One turn or mirror swaps these rows in pairs. Which row does each one swap with?
q550: [ 31  13 -11   8 -29  32  77 -10   1 -59  16   6 -31 -15  28 -19 -47 -24
 -12 -18  10 -17   0   6  -4   0  13  19]
q974: [ 16  26  57  14 -11  43  26   9  11 -39  14   6 -52 -26 -22  70   4  36
  35   3  44  -7   6   4 -31  38  15 -10]
q183: [ 30  21  46   4  44  -4  13   6  -5 -51  25  15  15 -37  31  20 -14  41
  18 -11 -35 -30 -44  -5 -18   0  10 -30]
q106: [ 23  15  52  15  11   9  25   5   9 -55  14  14 -46 -15 -24  71  31  24
  11  19  47   9  16 -14 -46  51  22 -17]
q885: [ 35  14   0  20   1  40  28  -5   9 -12  28  65  11 -48  -1  34 -19  35
 -41  13   9 -19   2   1 -30  29  22  43]
q489: [-33  50 -24 -25  -1 -26  43 -31 -17 -54  -4  35 -17  13   0  10   9 -15
 -59  25  -3  -1   0  -8 -54  17  -2  23]
q372: [-18  45  20 -27 -11 -28  44 -57  -7 -82  21 -10 -61  -7  -9  15  -1   1
 -15   7  -6  -3  -6  -2 -64  46  20   3]
q339: [ 17   0  37 -14  43   1  23  18 -16 -68  40  35  -8 -37  11  13 -28  30
  30 -21 -13 -11 -51   7 -20  -4  19 -24]
q962: [  7  67  29 -13 -27 -10   7   9  -6 -30  22  81 -22   9  10  19 -41  61
  -9   1  -5  -3   7  -6   8  -8  29 -11]
q589: [  5  10   1 -26 -28  -3  59  -1 -22 -14  -1  26 -26  -3 -57 -12  26  13
 -19 -40 -35  -7  17   7 -42 -27   3 -28]
q436: [  8  53  -1  11   0  -3  12 -33   8 -47  12  23  51 -32 -34  51  47  25
   6  -5  11 -24 -52  -7 -26   6  12  -6]
q952: [ 25   4  16   2 -30  40  77 -12  -8 -56 -10   7 -33 -16  14 -19 -37 -43
  -9  -8  13 -23  10  -2 -18  20  15  20]
q602: [ 41  62 -20 -42  14  23  11  -8 -24 -46  26  24   0 -13  -9  51  14  19
  25 -11  -7  20   7   1  18 -33  34  12]
q425: [ 44  63 -17  -5   0  -4  48 -29  -2  -2 -10   1 -13  -6  20  54  27  30
   0  29  19  15  40 -16   8  26  18  11]
q347: [ 25  11   7   1  15  42  23   3  22 -21   3  74  -6 -65   8  22  -1  37
 -23  -2  20   1   2  -6 -40  33  20  42]
q173: [-53  46   5 -24   1 -35  46 -25   5 -63  26 -18 -52   8  -9  13  -6   3
  -7  15  -6 -19   1  -6 -57  21 -17  -8]
q848: [ 25   0  18 -27 -23 -19  36 -11 -30 -34 -26  57 -36  18  17  30 -16   4
 -39 -37  -6 -27  14  33 -34  -3   3 -43]
q827: [-11  28  15  46 -16  24  57  -5  17 -49   3 -35 -29 -25  -5  10  10   2
   2  11  43   5 -44 -35 -17 -24  33  -3]
q155: [  3  59  20  -1 -48  28  28  -7 -11 -21 -52  17 -44  10  -5  -2  28  20
  -3 -15  -7  33  -2 -41   2  40  11  -9]
q298: [-36  31  23 -17  -1 -24   6 -58 -27 -60   5 -18 -51   4 -21   9  18  19
   0  29  -1   3 -22   5 -46  31 -12 -12]
q374: [ 18  52  15   0 -12 -10  -2 -63   6 -62   0  23  45 -48 -23  38  31  16
 -34 -25  -9 -21 -17   9 -12  24   8  -8]
q476: [-17  36   1  29  -8  25  57   7  11 -30 -14 -15 -23 -26 -17  14  31  11
 -24  21  23  12 -58 -53 -16 -24  28   0]
q190: [ 18  24 -13  16   1  40  26  -7  12 -21  28  49   6 -41   7  34  -6  49
 -41  10  33   8  -3  -2 -17   5  16  61]
q746: [  7  55  26  -1 -26  34  27 -10   4 -23 -66  19 -40   2  10  -1  10   5
  -9 -32  -3  22   5 -36  11  31  -7 -20]
q437: [ 22  64  19  14 -41  28  42 -21   3 -19 -40   6 -56   3 -12   1  19   6
   0 -24   9  30   0 -48   8  37   9   2]
q454: [ 48  55 -30 -27  10  24  18 -18 -34 -36  18   8 -12  12 -19  48  15  32
  37 -10 -14  16   4 -12 -17  -4  37  35]
q989: [ 40  12  34   3 -46 -19  18   5  26 -51 -19   6 -24  12  -5  36 -10 -36
 -22 -20   3 -63   6 -13 -33 -14  26 -13]
q593: [ 29 -28 -27 -39 -15  22  22  -9 -35 -46 -25  12 -34  27 -16   9  -5  10
  -4 -17  28 -11 -34  21  -8 -23   7   9]
q791: [-27  55  -9 -52  -9 -21  44 -38  -2 -42  16  27 -21  -5 -10  18  -5 -16
 -40  44   4  13   4 -30 -46  12 -23  -9]
q591: [-15  46  29  21  -8  11  78  -6 -12 -57 -12   0 -38  -8 -14  27  27  12
 -24  26  41   8 -54 -42 -37 -19  24 -13]
q475: [-25  17   7 -42  16 -33   9 -31 -28 -55   4  -2 -54  -9 -25  33  -2   9
   6  21 -19  -2  -6 -14 -74  33  -9 -16]
q305: [ 26  43 -15  -3  -5 -18  21 -67  19 -51  -4   9  41 -16 -45  51  17  -5
  -1 -17   5  -3 -26 -21  -5  -7  -1 -36]
q439: [ -1   4  26 -25  27  -4  38 -10   2  12  42  40 -22 -44  -3  13  23  16
 -18  34  -8 -12  -8  28  28  32  31  -5]
q741: [ 18  50  33 -31 -18 -14  -5  -1  -7 -39  27  85 -22  -5  -7  14 -43  58
  -6 -16 -18 -17   7   0   2   0  18 -10]
q403: [ 20  21  33   4 -29 -11   0  10  37 -61  -6  -6   9   7   7  29  -9 -15
 -16   2 -11 -64   8 -22 -19 -22  24 -38]
q299: [ 40  -7 -35 -39  24 -15  51   5  28  13  22  11  -8 -19 -21  -2  25  44
   1   8   8   1  -2 -13  -6  13  14  17]
q807: [ -3  15  20 -24 -24  28  38 -23  -7 -37 -22  22 -10   0 -15  33  42 -34
 -45   4  19  -6 -29  -3  37 -18  53   4]
q423: [ 23  34  25   0 -40  17  34   1   2 -31 -62  22 -42   8  10  16  27  11
  23  -8 -11  29   3 -36  18  46   0  -2]
q285: [ 17 -20  -3 -30  12  16  15 -15 -48 -44  -8  16 -25  39 -15  13  -5  -3
 -17   4  20   7 -41  31  10 -21  25  -4]
q668: [ 20  51   6 -18   8 -39  11 -60  28 -57  12  34  41  -8 -23  31  35   1
  -4 -26  -8 -13 -47 -20 -12  18  17 -23]
q94: [ 18  57  23 -26 -27 -10  13  -7   4 -42  32  80 -15  13  -3  14 -37  65
   3 -15 -16   5   7   1   7  10  23 -26]
q264: [ 44  23  45  18   1  -8  12  -1  10 -28  20   8 -34 -34 -25  70  15  32
  12  27  38 -11  33   3 -26  39   8  15]
q909: [ 18   3  25 -23 -43  16  43 -15 -37 -36 -18  46 -16  12  13  57 -13   1
 -19 -31 -17 -15  22  33  -8 -21   5 -45]
q882: [ -4  15  -1 -20 -13  11  50  11  -9  -7   3  15 -69  -7 -31   5  34   5
 -31 -40 -39  19   4  -3 -46 -21   6 -30]
q640: [-39  28 -11 -34  -9 -28  23 -31 -12 -78  18  12 -50   7  -8  20  17  -8
 -10  19  -6 -36 -24 -17 -67  38   4  -7]
q796: [  7  31  10  31   5  30  54 -17   2 -69  -8 -33 -30   5 -11  22  -8   0
 -16   7  35   9 -67 -28 -18 -17  42  -8]
q713: [ 15  -6  18 -12 -18  23  69   3   3 -59  -8  14 -32 -22  27 -33 -27 -31
  -9 -40   5 -14   0   2 -19  13   2  20]
q44: [ 17   7   4  -3 -12  31  34 -37  -9 -31  -6  14 -48  26  20  28   8 -44
 -26  -6   3 -11 -56  12  20   7  51   0]
q645: [-22  61 -16 -40  -5 -44  58 -43  15 -40  23  19 -39 -10  -3   7  -7   5
 -14  36   8  13   6 -23 -36  -6 -25   6]
q828: [-26  51 -15 -34 -17 -19  58 -24  18 -42   9  27 -24  11   6   2   6 -12
 -34  49 -11  -9  -2  -4 -36 -21 -30  -2]
q177: [ 26  10  -9  11   2  35  34  16 -11 -17  13  63  -8 -63   5  20   6  31
 -41   1  17  -7  -6  -1 -26  33  11  49]
q747: [ 37  37  38 -19 -37 -22  32   2  44 -41   0  -2  -8  -2  -2  15  10 -26
 -10 -18   1 -55  20 -35  -7 -33  20  -3]
q970: [ 30  33  -7  10  33   0  29 -63  -9 -55  15  21  30 -10   7  18   6  -1
  -9 -34 -11  20   5  34  -8  41 -25 -10]
q111: [ 22  56  33  17 -36  23  40   1  -6 -16 -45  23 -48   2   8  -1  19  12
   8 -36   1  27  -2 -38   9  40   9 -16]
q167: [  4  -2  38   0  36  -5   3  33  -4 -57  30  41   1 -54  12  19 -13  30
  10 -20   2 -32 -47  -8 -36  -1  32  -6]
q559: [ 10 -13  34 -23  39   6  24 -20  14 -12  58  13 -53 -11  16  22  -4  28
  -9   1 -39   6  -5  22   1  36  38  -6]
q359: [-21  12  35 -22  22  -8  16 -11  11   8  53  36  -2 -42 -10  19   9  15
 -27  37 -21  -3  -3  25   3  16  37 -16]
q522: [ 24  46  -5 -23  -8   2  63  -5   6   8   6  16 -28  -9  26  73  26  23
   0  23 -19  19  41 -30 -15  32  30   6]
q755: [ 33  10  56   8   1  20  -6  -6  -9 -37  20  21 -64 -10 -17  70  19  43
   2  -8  37  -2  14   7 -48  21  -4  18]
q345: [ -5  25  13  41 -21  23  59  -9  13 -40 -20 -28 -18 -25  -4  -6   2  14
 -32 -11   3  12 -51 -35 -35 -40  26 -10]
q282: [ 36  28   0 -10  13   9  -9 -51 -14 -48 -22  42   8 -19   8  41  15   0
  -4 -52  -9   9 -37   4 -25  14 -45 -11]
q543: [  7  66  23 -30  -3  -7  14  -7  15 -36  21  83 -29   5   6  28 -45  65
 -12  -3   4  11  13  -5   3   4  19 -15]
q587: [ 32  -4 -15 -26  39 -21  50  -1  23  21  21   8  -6  -3 -18  -4  35  19
 -18  17 -11  18 -15 -13   7  17  32  -2]
q48: [  5  19  18  -7  -7  36  30 -38  -8 -40  -8   0 -34  20  10  35  13 -61
  -9 -15   8  18 -47   1   7  16  57  -6]
q581: [ 36  32  -1 -12  17  19   2 -62  -9 -44   6  27  19 -10   6  44  -1 -11
  -7 -33 -11  20 -19   2 -20  36 -44 -30]
q810: [ 16  35 -12  14  -3   0  16 -64  14 -60  26  11  36 -27 -24  41  41  13
   6 -20   5 -21 -19   1  -3  31 -19 -32]
q40: [ -4  26  68  -8  32   7  35  10 -20 -65  17  39  26 -58   5  10 -16  36
  12  -6   2 -25 -31  18  -5 -11  13 -13]
q231: [ 17   0 -24 -31  24 -14  59  19  18  25  17  -4 -13 -30 -24   4  28  29
  -6   4 -11   8   5 -25 -12   6  31   6]
q920: [ 25  27  31   0 -34 -23  17  22  51 -52  -5  12 -16  -3  -5  41 -15 -17
   6 -14  -5 -47   3 -36 -17 -39  15 -23]
q326: [-11  47  19  39   3  27  67  -9  22 -42  -6 -16 -37  -1  13  21   8  11
 -22  -1   4   7 -63 -46 -49  -2  38  11]
q567: [ 42  30  -1  -6  34  24  17 -41  -6 -50   0  49   4 -10  16  49  28   3
  13 -25  -8  24 -30  22 -21  40 -42  -5]
q917: [ 24 -18 -17 -25  -2  30  24 -10 -49 -50  -6  11 -24  25 -21  35 -20   4
   4 -28  27   3 -32  29  -4 -35  31  -1]
q126: [ 17  20  43 -17  45   1  29  19 -19 -68  25  38   0 -62  10  18 -20  44
  23  -8   6  11 -35  -3 -30  -1  37   8]
q482: [ 11  13   6   5 -33  45  60 -21  22 -60 -12   8 -31 -18  25 -26 -50 -19
  -7 -10  18 -16  11   2 -16 -17  15  14]
q17: [ 25  -1  14 -35 -30 -13  39  -3 -13 -29 -15  60 -20  21   8  30 -18  -7
 -35 -27  -6 -22  14  41 -29  -8  10 -51]
q688: [ 11  36  35 -13 -41   7  18  28  47 -31  -5  15  -5 -13   1  35 -11  -8
  -5 -11  -7 -71  -4 -34 -25 -14  38 -17]
q897: [ 40  52 -20 -10   0  10  36 -17   0   5 -14  -5 -18  -1  25  55  28  20
   4  34  13  26  37  -4  -7  37  20  11]
q863: [ 14  33  20 -12 -37 -19  19   1  22 -35  16  84 -27  19  -2  32 -32  67
 -10  11 -17   1   6   4   8  -6  14 -19]
q315: [ 22  16  50  18   1  14   0  17   8 -41   1  13 -59 -31 -24  77  18  32
  27   9  33   9  10 -13 -34  16  -5   1]
q632: [-32  25  18 -15  -8 -23  48 -22 -10 -72  22 -19 -48   3  -9   0   3  -2
  28   3 -13 -27 -35   6 -72  20   3 -17]
q818: [  3   5  49 -10  54 -14  21  30  -3 -41  18  27  14 -60 -11   4  -5  39
  -8   1 -14 -26 -38  -8 -24  12  25 -21]
q954: [ 11  53   3   3  17   2   3 -38   6 -61   0  29  44 -19 -22  67  35   5
  -6 -46  10 -14 -33   1 -12  27 -14 -12]

Swapped with q315: q920
Swapped with q359: q48
Swapped with q326: q40
Swapped with q347: q482
Swapped with q305: q475
Swapped with q591: q183
Swapped with q489: q970
Swapped with q543: q746
Swapped with q155: q94
Swapped with q522: q909
Swapped with q285: q587
Swapped with q372: q374
Swapped with q818: q796
Swapped with q437: q741
Swapped with q559: q807
Swapped with q167: q827

One turn or mirror swaps these rows in pairs. Which row does each one swap with?
q948: [-47 -13  53 -54  32 -20 -32  -8  24  -4 -12  36 -19   3   1  -1 -17 -21
  -9  32]
q169: [-60 -14  11  14  33 -15 -54   3 -26  33  11  30  -9 -15   8 -23  13   0
   5  20]
q798: [-50 -43 -32 -91  79 -24  -8   5 -10  18 -14  17 -61 -23  -6 -10   7  55
  16  33]
q509: [-76 -17 -39 -67  43 -35  25 -37  44  40  -9  26 -37   1  -7 -52   1   1
  12  48]
q658: [-50 -32  25  -2 -19 -28  63   2  -9  16  -8  19 -53 -13   1  -3  16  47
  16  31]
q304: [-43  -8 -30  15  45 -32  47   8  34  57 -13  13   1 -26  13   8   9  18
 -17  12]
q49: [-28  19  25 -83  27 -53 -14  18  25  42  27  31 -66 -19  34   1   0   5
  17  29]
q523: [-35 -23  -9  -3  33 -53 -23  -7  25   0 -38  14  -7 -37   3   3  26  88
 -19  -4]
q195: [-62 -24 -34 -88  60 -25  17 -24  28  52  12  24 -32 -12  -3 -45  19   3
  12  35]
q771: [-49 -17  59  -3  25 -35 -59   8   0  45   8  22 -39 -17   8 -25  15  59
  20  17]
q960: [-91  30  11  12  34   1  -3  -6  11  -5 -23  13 -33  -6 -17 -15  -6  13
   4  46]
q100: [-20   5  32  -4  77 -60  -6  14   3  -2 -17  19 -45  11  -7  29   7   4
  -9  35]
q250: [-36 -26  -9  24  51 -32  26   0 -29 -14  -7  -3 -18   8  -9 -28  24  45
   0  33]
q597: [-62 -25 -57 -79   6 -23 -35   9  30  11  -9  24 -53 -26   4 -13  -5  21
  33  43]
q262: [-67 -43 -13 -68 104 -39 -10  -7  21  14 -15  27 -50 -22   6   5  13  66
  -8  46]
q975: [-69 -24 -16 -29 -19 -23  25  -9  29  51  24  17 -15   0  16 -56  19  53
  18  41]
q441: [-41 -65   5 -32  95 -32  -3   7   1  42   9  16  -4 -27   6 -20  13  23
 -19  -1]
q571: [-45  -7  36 -67  21 -32 -10   2  13  60  29  41 -44  -6  38  10   5  -3
  15  64]
q276: [-31 -13  24 -53  55 -59  -4  25  -7  46  28  10 -79 -37  13  -9  30  75
 -10  16]
q249: [-43  11  -4   9   0 -12 -22  23  48  18 -10  26 -58 -57  31  19  10  48
   6  28]
q774: [-37  -7 -29  -3   9 -18 -70  -1   0  50   1  13 -63 -27  15 -23  18   3
   5  42]
q450: [-91 -34 -21 -67  52 -44   9 -19  48  18  14  22 -53 -37  16 -62  19  23
   2  13]
q144: [-17   4  10 -39  51 -75  14  43 -10  24  28   5 -73 -11  15   6  13  59
  14  27]
q329: [-40  -7  20  -9 -33 -21 -34  -5 -19  30  -2  20   3 -13  10 -17  19  34
  14  31]
q873: [-34 -29  46 -63  16 -35  61   4  -2  13  -6  24 -74  -5   0   2   6  14
   1  36]
q483: [-66  -7  31  16  97 -38  -9   9  11 -10 -13   9 -41 -28  -6   2   8   8
  -8  36]
q218: [-24 -47 -10 -54  20 -52 -25 -17  31  37 -45  31  11   7  -7   7   2  62
   0  23]
q227: [-37  -2  51 -55  64 -25  28   5  26  21  -7  25 -98 -23  -7   5  12  17
   1  29]
q135: [ 12 -12  -4 -14  40 -56  -5   9 -28  39  -4   8 -33  27  12  22  18  11
   1  29]
q748: [-80 -33 -34 -26   7 -51   9 -33  59  22  -4  25 -15 -14   3 -52  23  60
  10  45]
q156: [-41 -18  23 -70 -22 -27  24  16  53 -11  -1  33 -66  -6  11  -2   8  26
  14  23]
q779: [-55 -16 -37 -14  54 -26 -81 -13  28   4 -17  16 -53 -17   9 -16  14  10
   8  15]
q140: [-22 -20  -9 -10  52 -55 -17  -4  17   3 -44  35   5  -4  -2  34   2  22
 -31   5]
q707: [-38 -10 -15  14  -8 -26 -14  -5  64   3 -14  27 -26 -29  28  -9  12 -15
   0  15]
q203: [-93 -12 -26 -18   8 -58  16 -26  60  -4  -4  24 -30 -30  12 -45  19  53
   9  12]
q216: [-40 -26  51   7  -7 -39  39   3  20  21  -7  21 -70 -15   3   2  20  63
   8  48]
q822: [ -51  -18  -25 -109   -8  -30  -32  -12   23   21  -16   31  -44  -12
   -4   -9    3   31    4   50]
q396: [  1   0 -32 -21  53 -75 -16  -6  -4  13 -33   6 -45  12  -5  14  17  48
 -27  40]
q895: [-57 -43 -49 -19  58 -17 -38  -3  15  44  -2  26 -13 -20   2 -20  15 -25
  14  37]
q23: [-44  10 -46 -24  24 -36  16  -1 -20  14  -2  10   7   8  -1 -20  15  73
   8  59]
q432: [-54 -18  25 -14  14 -32  31   2  53  -8 -27  20 -70 -13   1   2  10  90
  -6  26]
q825: [-63 -47 -18 -56  44 -35  30  19  14  10  31  10 -46 -12   6 -57  35  73
  15  12]
q213: [ -43  -12   45  -17   60  -33   45    6   24   38   -5   19 -104  -20
    0   -4    7   22    1   29]
q821: [-45 -31 -23 -19  38 -30   9  -3  20  42 -10  22  17 -13   7   2   1 -42
   1  49]

Swapped with q432: q975
Swapped with q329: q523
Swapped with q798: q49
Swapped with q483: q821
Swapped with q873: q450
Swapped with q774: q396

